Each row is where one point has got to under a steady rotation. How many ticks took it there?
The counts run from 0 to 322.
[  6   3 -10 -10   9  11 -33   3   4  10  21  -6   8  10 -10  -2 -15  -7
  21   9  13  18 -11  -5  -5 -27  17 -15   2  -1 -34 -21  -6  -2   6   5
  -1  12 -15  -4  -6  -5  -8 -26 -12 -18 -15  27 -24  -7  19 -16 -12  -2
   8  26 -27  12 -12   8  33   8  16  -8  20  -8 -14  15  -9  -6   5  -8
  12  -3  14  16 -27  16 -32   1 -11  -4  -8   3  19]	151
[ 16 -11  -8  -8   2   5 -46  -3   8   0  23   1  14   6 -16 -10  -7 -17
  21   8   4  18 -13 -10  19 -25  15   1   2   0 -26  -5  -1   0  -6  -4
 -11   2 -19  -5   0 -10 -19 -19 -16  -4  -6  28 -21  -5  25  -9  -7 -11
  10  17 -22  12 -13  15  32   1   7   6  18 -14   6  18 -10  -9  10  -4
  -4  -2   3  22 -32  14 -33   7  -6  -3   0   1  22]	246
[  5 -26  11  13   9   0 -24  -3  31   5  25  -8  28 -18 -15 -15 -22 -26
  13   1  -5  14  -6  11   7 -29  22  -2   8  -3 -32 -11 -13  -8  11  10
  12   9  -7   1   3   7  -1 -25  -3 -11  -4 -13 -13 -11   1   5 -18   6
   8   6 -16   0  -3   0   6  -6  -1  -2  24  -9  -7  13  -5   0  21 -32
  22   3   9  36 -14  30 -11   7 -23  -2   6  -2  14]	134
[ 25 -20 -16  12  12  -7 -15   5   6  12  -7  -9  16 -12  -9 -10 -33 -24
  14   8 -29  28   4  20  -8 -18   8  -7  -3   7   4 -16  -7  -7  24  -5
   8  -6  -9   5   3  -7  12 -28 -26  -9 -17 -13  -9  -4  -4 -11  -8   3
  11  16 -11 -16   7  -4  26  -9   4   2  12   9  -4   6  -2 -11  32 -10
  27   7  21  40  -9  27 -15  -1  -8  11   3 -11 -16]	303
[ 15 -19  -6 -11  10   0 -43  -1   6  -2  26   0  26   1 -13 -15 -13 -20
  18  13   5  21 -15  -4  14 -24  18  -6   2  11 -37  -4  -4  -1  -3  -6
 -12   5 -13  -9  -3  -7 -24 -20 -17  -4  -2  17 -30   0  20  -1  -5 -13
  12  19 -21   5  -7   9  23   1   6   4  20  -6   8  18  -4   3   5  -7
   5   2   1  20 -24  23 -28   7  -5   2  -3   4  15]	245
[ 17 -11 -11  13   0  -3   0   5   2   4  13 -17  23  -6  -4 -13 -22 -22
  26   7 -21  33  -1  -6  10 -23   7 -23  -2   9   7 -22 -20  -6  28 -32
  -3  11 -22  10   5 -13  14 -35 -27   2 -17   5 -21   3   5  -7  -3   0
  -4   7  -2   0 -10  -6  17  -9 -11   2   1  -5  -3  15  -3 -15  14 -21
  24  -5  12  14 -17  21 -28 -11   6   3   8 -15 -25]	288
[  4 -12   0  10  10 -11  -9  16  11   2  19 -17   9   4 -16 -17   4 -17
  21 -16 -10  34  -8 -16  13  -9  21   0  11  -8 -19 -16  -7 -23  17  15
   0  -1  11   2  19  -7 -12 -14 -33  -1 -13  19 -25 -19  13   7  -8  15
 -14  -8 -12   3 -16   0  41  -3 -15  -2   1 -22   4  15  10 -22  10 -17
  -1 -19  10   5  -6  -9 -26  11 -15  10  13  -5 -14]	264
[ 31 -12 -10  14   8 -12 -34  10  -6  -4  11   0  -2  -2  -7  -7 -12  -9
  24 -15 -27  28  11  -4  30 -40   8   7   5   4   6 -18  -9  -8  15  -6
  -2 -19  -6   9   9 -10 -10  -5 -17  -8 -11   7  -9 -11   9  -9  10 -22
  -7  -2   0  -1 -14  -5  30   2   1   0   3 -17   6  13  13 -15  16 -15
  -4 -10   4  31 -24   9 -44   9   9   6  23 -14  -3]	101
[  5  -4   9  14  21 -10 -13  32  -3  -3  21  -9  -7  -6   9   2 -23 -22
  34  14   3   8 -11  -2  -9 -30   2 -12  -3   3   8 -34  -6 -20  16  -6
  13 -18  -2  -3  -7   0   6 -11 -21 -10 -18  13  -8  -2  16  -2  -3  -4
 -31  -6 -13  -3 -18  -1  42   1  -9 -16 -11 -31  -3  13  12 -13   7  -2
   7 -10   9   6 -14  29 -24   0  -5 -13  20  -8   0]	188
[ 22  -7 -14  21   6   3 -32   9   6  -3   7 -13  -1 -20  -7  -6 -20 -16
   5   4 -20  15  10   8   9 -47   5   1   9  12   3 -10 -17  -2  15 -11
   1 -14  -8  11   2  -6  15 -27 -16  -7 -25 -11  -3   2  -5 -19  -1  -5
   3   5   4 -11   4   4  23  -5  -5   7  10  -3  -6   9  -5  -4  20 -15
  16  -8   5  52 -27  13 -34 -11  -7 -15  17 -21   6]	210
[  5  -7   6   8  11  11 -21  -5  18  -8  13 -16  -3  -4 -31  -2   3 -15
   9   7  -2  13  -5 -20  -1 -37  14   3  14  -5 -25   0  -5  -2  -7   7
  19   6  -4   8   0   4   7 -19 -19  -1 -22  25 -16  -4  -1 -13 -20  17
  -2   9 -13   0   1  10  40  -2  -8   5  17 -14  -1  13 -10 -25   7 -16
  15 -22   3  35 -24   6 -24  -3 -21 -27   7  -8  23]	145
[  9  -3  15   4   4   4 -28  -7  15  -1  16   2   6  10  -7   7 -17 -21
  17   7  10  19 -12  -5  12 -36  19  -4  -1  -9 -14 -22 -12   5   5   8
  10   9  -6  -6  -6  -2   3 -11  -4 -23  -6  16  -2 -13   8 -13 -22  -5
   7   9 -18  20  -8  10  22  -5  16   7  14 -22  -7  19 -15 -12  32 -11
   5  -5   9  44 -25  22 -17   4 -19 -24   6   2  27]	137
[ 18 -13 -12  18   1   0  -4   8   0   1  14 -16   9  -4   0 -11 -23 -25
  27  13 -18  25   3  -4   2 -21   3 -25   3   6  14 -18 -12  -8  20 -33
   4   7 -20   6  -1 -14  19 -33 -30   0 -26   5 -16   6   9 -12 -13  -1
 -10   8  -1 -10 -10   1  31  -9 -13  11   1  -2  -2  16  -9 -18  14 -16
  19 -10  17  16 -18  24 -28 -13   1  -3  10 -19 -19]	289
[ 21 -30  15   9  22 -31 -18  19   8 -18   5   9  20  11 -11  -7 -16 -22
  35   6 -18  23  -2   8  13 -19   7 -10  -7  13  -5 -20 -17  -7  20  14
   7 -14   2 -12  -9   8 -14  -4 -23  -1   2   5 -21 -19   1  12  12 -17
 -10  -2 -12  -1  -3  -5  24  -6 -14 -12  -9 -25  13   4  23 -14  23  -7
  14 -12  -8  19   3  21 -21   6   6  -3  14   3 -12]	96
[ 23  -5 -13  -2  13 -16 -26  21 -10   0   6   3  -4  22  -5   6 -16  -7
  37   1 -16  26  -1  -7   7 -19   5 -14   1  -7   1 -22  -8 -16  12   1
   3  -7 -12 -11  -3 -16  -9  -7 -22 -13 -11  26 -14 -21  18 -14   4 -13
 -11   7 -26   2 -14   6  53   9   2  -7  -4 -20  -2   4   3 -19  13   7
  -3 -19  11   8 -12   8 -39   6   8   6   9  -9 -10]	86
[  0  -2  10  13  15  12 -18   5  15   6  38 -13   3 -20  -1  -3 -21 -26
   9  11  15  10 -11 -10  -3 -46  17  -2   5   2 -15 -27  -3  -7   9  -4
  12   1  -5   7  -3   2  11 -31 -12 -10 -13  11 -15  -2  15  -4 -21   3
  -7  12  -7  10 -15   3  15  -2   8  -6  11 -20  -8  25  -2  -4   9 -21
  12   2  12  22 -25  31 -20  -4 -22 -20   5   0  29]	41
[ 14  -2   3   3  10  -9  -1  16  -2   2   8  -5   3  11  -4  10 -22  -9
  25   8  -5  31  -6  -2  13 -36   7 -11 -10  10  -2 -38 -26   0  40   4
  -1   6  -1  11  -9  -9   9 -25 -13 -17 -15  15 -17  -8 -11  -8   6 -12
 -12  10  -8  25  -6  -2  14  -7  -2 -11  -5 -29 -14  19   9  -9  20  -5
  20  -7   9  15 -13  15 -29 -14   1 -20  15 -11  -8]	285
[ 20 -12   6  17  11 -13 -20   8   7 -15  23  -8  28  10   9 -18 -18 -25
  38   1  -7  19   9   3  14 -27  13 -22   2  10 -11 -26 -14  -3   1 -14
   4   3  -8 -26  -4  12 -20 -15 -27   1   6   6 -26 -12  19   7  -4 -11
  -4   0 -11 -15 -14   5  20   2  -7  -7   8 -10  10   6   0 -10  17 -25
   2  -7  11  18  -1  33 -28   1  11  11  13  10  -3]	17
[ 19  -9  -7 -11  13  -7 -19  -9  13   8 -10 -13  22   0 -28 -11 -10 -13
   9 -13 -19  44  -1   5  11 -24  29  10   3   0 -33  -9  -4   4  13  12
   5  12  -3   6  16  -3 -11 -12 -26 -13   4   8 -20 -13  -7 -12  -2   7
  18  12 -23   2   5  -1  26  -7   8  -4  19  -7   8   5  -4  -2  27 -18
  13   4  18  44 -12   2 -19   4  -7  14  -3  -3   4]	235
[ 12  -2   4  16   7  -8  -7   8   4   0   3 -15  27 -10  -6 -18 -19 -18
  40  -9 -27  35   8  -1  10 -19  20  -4   0  11 -14  -3   1 -16   4 -26
  11   2  -6  -8  13  -2 -11 -17 -33  -9   2  13 -31  -3   0   0  -2   7
  -5  -8 -18 -18   2  -1  28  -1 -22   0 -12 -13  16  10   3 -22   9 -10
  -1 -16  22  25  -9  25 -32   2  17  12  17 -14  -4]	9
[ 23 -19   3  15  18  -5 -26   2  13  -6   0  -4  -7  -9 -22   6 -14 -24
   9   5 -21  11   5  10  -6 -35   2   3   7  -6   6 -16  -4  -5   6  10
  26 -14 -15  13  -3   8  19  -5 -14  -5 -21   2   5  -9   2 -12 -10  -2
 -10   4  -9 -11  -8  -4  38  -6  -3  -2  15  -7  -2   0   2 -23  24 -23
  21 -11   6  40 -19  25 -23   9 -19 -11  13 -12   0]	306
[ 20 -21 -15  12  20 -15 -25  29  -1  12  10 -14  15 -22  -6 -14 -26 -22
  23   3 -23  23  -8  20 -14  -6  10  -1  -1  10  -5 -18   6 -20  16  -1
   1 -22  -7   4  14   0 -10 -19 -31  -7 -10  -3 -16   1   8  -2   0   0
  -9   3 -16 -23  -6  -7  40  -4 -10  -8  -4  -5   4  11  12 -11   1  -2
   7  -7  13  16 -14  31 -25  14  -2  13  10  -7 -16]	91
[ 12  -4  -2 -16   5  -4 -16  -3  14   2   3  -9  10  12 -25   4  -6 -19
  15   4   2  36 -21  -4   6 -19  15  -8   4  -6 -16 -34 -18   4  24  20
   4  12  -9   9   6  -6  13  -5 -16 -17 -13  22 -11 -15   7 -16  -7  -1
  -3  15 -16  24 -23  -8  33  -6  18 -11  19 -14  -9  10  -5  -7  26 -22
  24   3   3  15 -22   5 -20   9 -21  -3  -5   1  -3]	58
[  9 -12 -10  -2  17 -10 -20  16   5  -4  22  -7  25  17  -2 -20 -17 -22
  31  14  10  30 -19  -8   8 -10  16 -19   1  16 -26 -21 -13  -3  19   3
 -18   3   6 -21  -3  -8 -22 -30 -41   2  -9  19 -34 -12  17   6  -3   2
   5  19 -17   8  -2   7  31  -1 -13  -6   7 -13   6  16   0  -5  10   4
   7   0   6   2  -4   7 -21 -15  -2   7   0  12  -4]	259
[ 14 -25  -6  -5  10  -9 -17   4   8   8   8  -8  16   2 -26 -13  -2 -16
  19 -10 -26  39 -12  -8  10  -8  14  13  -2   0 -25  -8  -3 -13  21  14
  -6  -5  -3  25  25 -12  -9  -8 -28  -6  -5  25 -23 -14   6  -3   3   4
  -4   8 -16  15 -15  -8  37  -8  -6   2   3 -12   8  14   9 -22   9 -14
   8 -11   3   8 -19   5 -33  16  -4  11  10  -5 -19]	169
[ 11 -26  -2  -1   8  -4 -29  15   9   9  17  19   9  18 -16   9 -19 -18
  34  20   2  10 -23  -4  -1 -11   1 -12  -9  -7 -15  -6  -9 -10  11   8
  -3  -2 -15  -5 -14 -16  -6 -20  -8 -17 -16  23 -14 -14  14  -9  -9  -8
  -3  23 -29  18  -4  11  36   0   3   5   0 -20 -12  23  -8 -11  12  17
  10 -11   0  19 -23  22 -15   0 -12 -13   2  -9   3]	70
[  9 -28  15  14   7 -21 -23  19  14 -11  11  11  30   2  -8  -8 -22 -16
  43   8 -11  13  -1   8  12 -21   9 -18  -6  10 -23   0 -15  -9   5  -5
   6  -2 -11 -20 -17   3 -26 -18  -9 -10   3  11 -24 -12   1   8   4 -14
  -5   0 -18  -8   9   9  22  -2 -21  -3  -7 -20   9   7   8 -13  13   2
  10 -13  -1  25 -13  35 -21   6  14 -10  15  -3   0]	2
[ 13  -1  11   7  24 -22  -3  23   0 -11   6  -3   3  12  -1   0 -23 -18
  32   5  -2  25  -5  -1   9 -32   7 -16  -4   5   5 -44 -22  -8  34  10
   9 -10  10 -10 -11   2   7 -11 -28  -8 -12  11 -19 -19  -2   4   8 -11
 -25   1  -6  10  -9  -5  28  -5 -13 -26 -13 -31   2   5  21 -11  20  -6
  13  -7   5   8   1  14 -22 -15   3 -10  16  -2 -12]	190
[  8 -14 -19   1  20   1 -14  15   7  14   4 -16  14  -2 -19 -14 -18 -21
  15  15  -1  29 -16   2 -22  -1  14  -6   0   9 -30  -8   8  -9   8   9
   0  -1   1  -4   9  -6  -9 -28 -38  -9 -17  17 -27  -7   5  -3 -18  26
   9  20 -27  -8   9   7  45   1  -5   8  11  -5  -2  15 -11 -16   7   9
  11  -6  21  23  -7  13 -11  -7 -15   3  -3   0   2]	157
[ 18 -13  -7   5  16 -22  -7  23   2  -8   9  -7  25   4   0 -14 -27 -22
  28   3  -9  31  -5  11  14 -25   7 -24  -6  15   1 -35 -24  -6  35  -8
  -4  -1  -4  -8   0  -4  -1 -25 -31  -1  -9  -6 -24  -9  -2   4   9 -13
  -9   7  -2   1  -7  -7  14  -8 -13 -16   0  -7   5   4  15   2  21 -13
  25   5   3   6  -1  14 -22 -11   5  12   8  -6 -25]	192
[ 15 -13   7   6  23  -2 -37  -1  17  -6   8  -6   1  -9 -25  -7 -11 -30
   7  11  -6  20 -12   1 -10 -18  17  12   8   1 -18  -5  11  -1 -12  11
  13 -13  -7  -4   7   7  -8  -7 -26  -9 -13  17  -5  -5  10  -7 -19  10
   4   8 -21  -9  -2  12  45  -8  -2   9   8 -13  12  19 -10 -18  12  -5
  -1 -12   8  49 -21  23 -17  14 -20 -18   7   3  26]	239
[ 21 -25  -8  -2   3  -4 -16  -4  18   5   3   0  21  11 -28 -12 -12 -33
  22  15 -10  37 -24  -9   1   4  10 -10   0  -8 -10  -7  -6  -1  13   3
  -2  12  -7   0   6 -17  12 -20 -35  -6 -18  12  -8  -6   7  -5 -20  12
   5  18 -19   7  -1   4  43 -15  -7  14  12  -5   4  18 -18 -20  30  -1
  17  -2  13  29 -14   7   1  -3 -18   3   1  -4 -14]	61
[ 24  -3   4   8  11 -11  -6   1   0   5 -14   4   2  27 -11   8 -21 -16
  31  -3 -22  36   4   7  10 -29  11 -12  -6  -9   8 -33 -18  -3  24   6
  17   9  -1   2  -5  -3  19 -13 -22 -17 -11   8  -4 -21  -1 -13  -3  -3
  -7   9 -15   5  -2  -6  28  -6  10  -8   3 -12  -8  -2   2 -17  43 -13
  16  -5  19  31  -6  15 -18 -10  -4  -2   9 -14 -11]	300
[  5 -18  -6  13  22  -9 -24  40   7   8  34 -11   4  -7   1  -8 -21 -22
  17  13   7  16 -25   9 -12 -13  13  -7  -2  12 -10 -33  -5 -11  29  25
  -6 -17   9  -4   6   1 -16 -21 -18 -16 -14   8 -16  -9   8   4 -14   2
 -10   4 -15  11  -9   1  30  -4  -6   0  -3 -29 -14  25   9  -7   2   4
   1  -4   7  15 -13  18 -19   1 -17  -8  13  13   1]	268
[ 17 -11   9  15   9 -12 -29  17   9  -4  16  -1   3  -9   1   6 -29 -22
  21   4  -7  15  -2  14   9 -38   7  -6  -2  -1  12 -38 -16  -3  24   0
  12 -13 -10   6  -6   4   9  -8   1 -19 -10  -5   2  -4   9  -9  -1 -20
 -11  -3  -3   5 -25  -6  19  -9   9 -10   4 -23  -8   9   3  -7  25 -18
  10  -1   8  32 -25  32 -30  13 -10 -15  13  -6   0]	203
[ 20 -20  -3  10   7   0 -26 -11  10  -2  28  -7  27  -3   0 -25 -21 -28
   8   5  -4  28  -2  -2  30 -35  15  -6   3  14  -8 -22 -16  10  11 -13
 -11   4  -5  -3   4   0  -7 -33 -21   3   0   0 -18  -1  14   4 -10 -11
  14  10   4   8  -9   4   1  -4   6   9  20  -5   4  24  -1  -4  25 -28
  10  11   4  33 -17  23 -19  -7  -7   1   8   5   8]	32
[  9  -3 -17   4  13   8 -12  -3   7   5  18 -15  17   5  -6 -18 -22 -23
  14  13   7  28  -7  -6   4 -26  11 -19   9   6 -14 -21 -14   3  17  -9
  -7  14   0  -8   1 -15  11 -43 -40   1 -22   2 -20  -7   6  -5 -17  13
  12  22  -6   6   3   9  24  -4  -3   2  20   0  -5  20 -15   2  22 -12
  22   9  13  22 -11   6 -10 -25 -18   1  -3   1   9]	47
